In the rows, zero is written as 128.
Rotation paths and how fast each direction turns (degrees a step)
Each turn is a multiple of 5 degrees from 10 to 175, or 0.
Each row of a path follows its step; steps can be skipped.

step 4: [127 138 130 127 126 125 121 131 115 131 127 130 135 128 125 130 134 138
 132 125 114 121 133 133 119 130 122 136 131 132 124 129 121 141 117 125
 135 137 124 126 124 142 123 127 132 112]
step 5: [129 142 127 131 127 130 123 133 144 139 122 126 136 115 135 125 131 134
 129 133 121 131 125 113 120 125 130 133 127 131 124 117 139 123 130 123
 121 129 129 129 117 123 128 131 124 138]
step 7: [110 130 135 141 128 121 120 134 130 123 127 122 136 120 124 130 128 129
 137 121 111 129 134 143 128 121 137 130 127 132 126 131 132 134 125 136
 133 127 125 126 134 125 131 130 125 120]
step 10: [119 130 133 128 138 117 121 123 123 124 139 123 131 126 124 133 127 129
 129 126 121 139 134 133 131 118 135 130 129 107 131 123 125 129 128 125
 133 147 135 126 129 134 127 122 135 122]
step 12: [135 124 133 130 137 141 126 120 135 137 122 129 123 128 126 121 139 127
 123 121 125 128 124 132 134 129 120 121 138 125 124 132 121 132 125 114
 136 127 121 133 137 146 129 124 133 132]
step 15: [132 119 135 124 126 145 112 131 135 120 122 122 132 131 125 121 131 128
 135 122 124 131 127 120 131 126 136 126 130 127 123 129 130 129 126 122
 139 108 130 122 133 136 131 136 123 127]
step 16: [119 136 129 118 121 122 127 133 128 132 120 131 121 133 129 134 124 132
 124 135 118 125 129 134 137 127 123 123 130 121 123 118 130 146 122 122
 134 131 140 113 127 126 128 122 130 119]
step 18: [128 124 126 130 128 134 123 119 131 120 138 128 127 137 137 121 130 134
 120 131 110 139 123 115 137 121 129 136 129 128 124 135 127 133 130 122
 132 120 127 129 126 137 117 129 140 126]
Directions:
[127 131 131 128 128 129 130 130 127 127 128 127 124 127 128 130 127 127
 128 130 126 129 127 129 125 124 132 132 130 128 127 126 128 129 126 129
 128 128 132 130 129 129 130 127 131 124]
125
[131 128 127 125 126 128 126 129 128 128 128 124 129 128 129 129 126 124
 128 132 126 131 130 123 130 127 126 126 128 128 130 128 130 127 130 132
 128 127 130 128 129 129 125 126 130 126]
145
[130 127 126 130 126 130 129 127 131 130 127 130 125 129 132 128 127 125
 129 126 131 126 126 128 127 128 128 128 128 126 126 127 127 123 125 131
 128 127 129 130 129 129 124 132 128 126]
125

step 3: [130 139 124 120 129 109 121 130 124 128 131 121 128 129 119 125 126 136
 126 136 128 131 139 120 131 125 133 128 128 115 113 135 131 133 131 120
 132 124 129 122 122 133 124 140 131 135]
step 5: [133 132 138 122 129 141 129 132 126 121 125 128 133 126 119 129 118 127
 126 134 134 119 123 127 132 146 141 134 126 127 129 127 134 126 120 126
 128 123 146 135 132 127 130 121 121 140]
step 6: [124 130 139 118 126 130 132 130 125 126 125 139 146 139 129 135 127 142
 129 130 132 125 130 124 122 125 132 127 129 140 130 140 128 134 130 130
 120 118 129 127 121 116 114 132 127 125]
step 8: [129 143 130 124 134 135 134 122 125 122 135 118 127 116 125 134 131 126
 136 127 139 131 127 132 138 141 125 120 136 120 133 125 125 132 136 136
 131 129 118 121 121 123 129 136 114 121]
step 12: [130 123 117 125 113 128 119 129 137 127 130 131 134 129 128 123 133 131
 142 122 128 135 136 141 123 123 120 117 130 130 130 135 140 124 141 124
 123 128 119 129 133 125 137 118 135 125]
step 14: [122 126 124 117 137 125 127 127 133 124 127 132 137 136 123 134 144 128
 127 138 124 129 130 122 120 118 135 130 141 131 126 120 125 130 130 138
 121 130 130 114 119 133 138 130 126 138]
step 18: [126 126 130 125 129 131 127 128 132 132 127 121 121 124 126 120 112 140
 119 137 122 130 134 130 124 129 130 122 134 146 122 136 123 121 136 144
 138 132 134 134 139 131 129 129 126 125]
step 21: [134 140 126 129 125 123 136 126 114 128 119 128 124 121 136 132 129 121
 127 125 117 115 134 139 128 137 120 142 124 133 120 137 125 132 132 124
 139 120 125 132 134 120 131 127 127 128]
Directions:
[123 128 129 128 128 134 128 127 129 128 128 130 132 131 129 129 131 130
 127 130 125 128 128 130 127 131 125 127 126 130 128 128 128 127 129 127
 131 126 125 127 128 132 128 127 125 129]
55
[129 132 128 126 127 129 127 129 130 132 132 127 127 129 127 131 127 126
 131 127 126 128 129 127 125 127 130 130 126 129 129 126 126 127 128 129
 131 128 129 122 127 128 128 126 128 124]
60
[132 130 126 126 128 129 129 128 128 127 130 129 126 130 125 124 131 127
 126 131 128 127 125 129 126 130 127 129 128 127 126 129 130 126 129 133
 127 132 129 129 130 130 128 129 126 125]
80
[128 128 124 128 128 127 126 129 127 131 128 127 130 127 127 129 129 130
 127 130 130 133 126 128 128 128 127 125 128 131 131 127 130 133 129 133
 129 125 130 128 129 127 130 126 126 128]
175
[130 129 129 131 126 129 130 130 125 126 125 130 130 126 129 129 123 129
 131 128 128 129 128 126 124 129 126 130 127 124 129 129 126 128 130 132
 129 128 127 127 127 128 127 129 126 129]
25
[129 125 130 128 126 129 127 130 130 128 128 127 128 125 128 128 131 126
 132 130 128 128 125 129 128 132 128 125 125 125 131 126 130 126 130 126
 128 128 130 130 128 124 128 128 128 127]
95

step 0: [122 127 131 135 126 129 127 138 140 132 140 137 126 118 138 121 128 130
 141 132 126 127 130 124 125 128 129 131 132 125 133 121 126 127 125 125
 142 119 134 124 119 125 126 130 124 127]
step 1: [129 125 119 121 126 135 121 133 131 139 131 137 130 122 141 118 132 127
 139 134 123 135 129 129 126 137 140 127 133 131 136 127 123 127 123 124
 129 128 125 132 124 123 129 124 133 135]
step 2: [130 125 121 131 127 139 124 134 116 132 135 127 132 128 127 124 130 126
 130 123 122 127 131 138 126 129 136 120 129 125 137 119 126 120 122 118
 136 136 116 132 131 126 123 120 128 133]
step 10: [130 121 118 123 126 132 127 132 129 139 124 129 128 129 129 118 129 124
 140 119 131 133 126 130 138 123 128 128 131 121 129 140 112 122 121 124
 128 135 124 128 137 132 128 129 127 122]
step 11: [121 129 124 131 123 132 126 141 130 130 123 127 127 134 121 125 124 123
 132 117 132 129 129 142 123 122 131 137 129 116 129 128 125 113 118 124
 134 128 132 126 129 130 127 124 122 122]
step 12: [125 125 120 137 128 128 121 147 134 134 126 128 125 130 128 124 129 129
 131 123 134 128 134 135 125 126 130 138 129 126 131 116 128 133 125 134
 132 125 146 129 125 127 132 128 135 125]
step 16: [128 124 128 124 126 136 123 132 139 132 128 127 125 137 129 116 132 123
 132 122 128 129 123 142 123 128 134 132 133 131 134 113 120 134 122 123
 131 131 141 129 120 125 129 128 128 128]
step 21: [131 118 129 135 130 133 121 133 117 130 135 129 133 123 132 117 129 129
 132 128 123 130 130 136 131 126 124 121 128 126 130 114 118 140 128 127
 139 138 136 129 130 129 125 135 131 128]
Directions:
[132 129 125 128 131 128 130 130 128 132 128 127 127 128 129 131 128 125
 125 129 127 129 128 128 131 128 127 125 129 131 129 126 127 131 126 128
 128 131 129 129 130 129 127 127 126 133]
95
[127 130 127 133 126 126 128 130 126 126 130 131 129 125 127 130 123 126
 124 128 127 127 129 128 126 125 127 127 128 126 128 125 131 127 128 128
 130 129 127 127 130 127 131 127 126 127]
120
[129 126 128 126 126 125 130 127 127 130 129 128 125 129 130 130 129 128
 125 126 129 125 130 129 129 127 128 128 123 125 129 130 127 123 132 127
 130 130 129 128 128 127 126 125 128 127]
90
[129 128 127 129 130 129 122 127 130 127 130 131 125 131 130 128 127 126
 126 128 127 128 128 130 128 130 131 128 128 130 132 130 129 129 131 129
 126 128 129 130 126 127 132 129 130 128]
95
[132 129 129 127 126 129 128 126 131 131 130 132 128 128 125 129 128 130
 129 125 130 126 126 128 128 130 127 131 127 124 127 125 129 128 127 130
 127 128 128 132 128 126 128 129 126 130]
20

step 0: [119 136 121 126 124 125 128 131 140 139 136 136 121 128 129 129 124 125
 133 137 129 134 122 119 132 132 134 133 139 130 129 129 122 127 133 125
 134 120 121 124 135 125 118 128 123 120]
step 3: [133 123 132 127 126 133 121 128 131 127 130 118 122 127 138 134 122 128
 134 135 137 137 124 120 140 119 136 133 125 122 123 136 127 122 133 119
 124 132 121 127 121 130 132 124 128 135]
step 4: [123 132 132 133 126 119 133 129 134 127 132 129 113 133 129 122 123 125
 124 135 134 139 121 122 131 126 126 136 128 122 132 123 124 134 131 123
 115 135 122 125 132 128 127 122 131 116]
step 5: [122 139 129 120 138 122 126 135 125 130 136 122 121 127 128 124 123 119
 132 138 132 123 128 124 130 133 124 127 124 133 118 138 127 131 135 132
 128 126 120 123 133 139 122 127 130 118]
step 7: [127 121 123 131 129 135 135 129 121 120 132 114 132 129 131 132 120 121
 135 131 135 143 131 117 129 127 132 133 135 122 128 124 134 129 135 124
 134 123 122 132 130 129 119 128 130 131]
step 14: [119 133 128 123 135 136 138 134 122 117 130 125 123 133 131 134 129 124
 137 131 136 116 120 133 131 130 125 130 128 130 123 119 129 131 132 120
 123 131 120 116 121 134 129 129 124 127]
step 21: [118 127 129 127 134 137 124 131 136 130 134 125 124 136 125 128 129 131
 125 140 123 130 127 117 137 133 135 133 118 128 127 134 124 124 129 122
 121 119 118 122 132 131 138 118 123 125]
step 22: [124 138 138 131 136 119 129 131 124 129 126 134 118 136 118 136 125 129
 129 137 135 132 118 128 128 129 124 127 133 123 125 128 116 127 136 128
 123 130 129 125 134 139 132 124 121 134]
Directions:
[128 130 127 131 130 124 125 128 126 132 130 128 130 128 129 128 130 126
 125 130 130 128 130 129 128 128 130 129 127 130 128 129 124 127 132 130
 125 130 131 128 129 129 126 131 129 126]
60
[133 128 127 128 128 129 127 130 124 128 128 128 130 129 126 127 129 128
 129 128 126 132 130 125 128 131 128 129 124 130 128 132 128 128 127 126
 130 128 126 127 126 128 126 127 126 125]
175
[129 122 127 126 129 129 125 128 127 126 127 125 129 127 125 128 129 130
 126 128 128 129 129 128 128 128 131 133 130 129 129 128 126 127 126 130
 125 125 127 129 129 129 127 127 132 131]
80
[130 128 129 129 132 125 130 134 128 130 125 125 128 128 128 130 126 127
 128 126 128 124 129 131 127 131 128 127 129 128 129 126 125 127 127 127
 131 130 126 127 127 128 129 129 129 130]
85
[130 131 127 129 127 127 131 130 130 128 129 126 129 125 129 127 127 130
 129 129 124 127 129 128 124 124 127 127 128 131 129 130 127 131 130 133
 125 126 125 128 127 127 129 126 130 127]
95
